In the rows, 128 means zero.
Each path below is one point turned by a fixed rotation once a step. After each direction that follows a path, write how fast that rotation turns it, in deg/step (0 if it stays still).
Each turn is a multiple of 5 degrees from 10 to 175, or 0.
Each row of a path follows its step; steps can be skipped.
Rotation 1:
step 6: [121 122 126 116 129 129 126 118 128 125 124 124 115 134 125 127 130 137
 129 133 117 140 130 128 122 132 120 132 127 119 126 131 126 125 132 128
 135 127 128 124 128 126 120 115 135 126 127 135 129 130 126 132 135 127
 126 124 116 125 122 125 124 129 126 119 128 129]
step 8: [126 121 133 122 133 116 128 130 129 131 133 118 129 135 123 122 140 133
 136 126 123 123 118 130 128 129 129 127 130 130 123 128 126 126 123 129
 133 115 134 129 135 139 126 125 130 126 129 115 114 129 132 131 127 133
 130 125 124 130 128 128 121 129 129 129 116 131]
step 9: [129 133 143 128 130 131 128 123 130 127 138 135 125 130 127 130 121 135
 124 125 130 136 129 123 122 138 124 119 123 134 131 131 134 125 134 121
 129 129 124 136 139 132 133 122 129 126 126 135 133 128 121 114 127 125
 126 121 131 126 129 132 128 123 131 134 131 140]
step 12: [129 120 133 123 128 125 131 132 130 131 122 124 126 136 124 122 120 129
 125 128 126 134 123 131 128 129 126 128 134 126 140 131 133 128 127 127
 120 130 121 126 131 133 131 127 129 132 125 118 122 127 136 128 133 142
 122 130 139 122 128 121 142 123 139 139 130 128]
step 15: [115 132 127 129 130 136 124 124 131 134 133 123 124 134 129 132 123 119
 132 132 130 129 127 127 125 119 123 125 120 120 132 142 122 135 127 128
 128 122 129 133 134 127 120 139 134 131 130 123 122 130 132 137 132 120
 133 140 129 128 134 125 132 124 128 130 133 134]
step 16: [143 127 126 129 130 123 118 131 128 134 132 116 127 122 129 127 128 119
 131 117 136 131 130 133 125 128 131 122 124 132 129 124 132 124 122 130
 126 131 133 120 125 136 133 128 118 121 122 125 128 134 124 125 125 128
 126 132 140 127 123 132 123 122 133 132 140 123]
step 18: [124 129 127 125 132 124 126 123 119 127 133 125 134 124 137 126 129 130
 127 128 137 140 132 136 123 130 127 133 123 128 125 130 122 126 131 137
 127 133 122 128 128 121 134 125 127 134 129 141 135 121 132 140 118 124
 134 126 134 124 131 124 130 130 131 122 144 130]
step 21: [120 123 129 126 134 118 133 124 127 132 141 132 128 127 127 130 122 130
 129 138 132 138 132 132 126 120 131 127 136 135 138 124 131 131 131 136
 124 139 129 121 130 128 127 117 123 128 120 128 124 130 133 125 131 123
 128 128 125 132 124 135 120 131 117 139 125 125]
step 22: [127 137 128 127 119 128 119 122 131 132 131 133 127 123 133 129 122 136
 121 123 127 127 123 124 141 126 122 135 125 129 125 128 130 122 121 129
 127 120 124 127 119 128 119 132 128 128 124 137 137 129 127 125 122 126
 123 129 121 138 132 127 132 131 115 117 138 130]
Speeds:
[132 128 126 129 128 128 129 127 127 127 128 130 127 129 128 129 129 128
 127 128 130 130 126 130 125 128 127 126 129 129 128 129 126 129 131 128
 128 129 130 129 128 130 127 128 126 127 130 130 127 129 127 128 128 129
 129 127 128 128 126 130 129 130 128 126 131 131]
155
[128 127 128 128 128 127 129 131 126 127 126 126 126 127 126 130 128 127
 128 128 130 128 128 128 128 127 128 124 128 129 127 129 128 128 127 128
 129 125 126 128 128 131 129 128 127 129 127 127 126 129 129 127 127 128
 125 128 131 126 128 128 128 130 126 131 127 128]
90
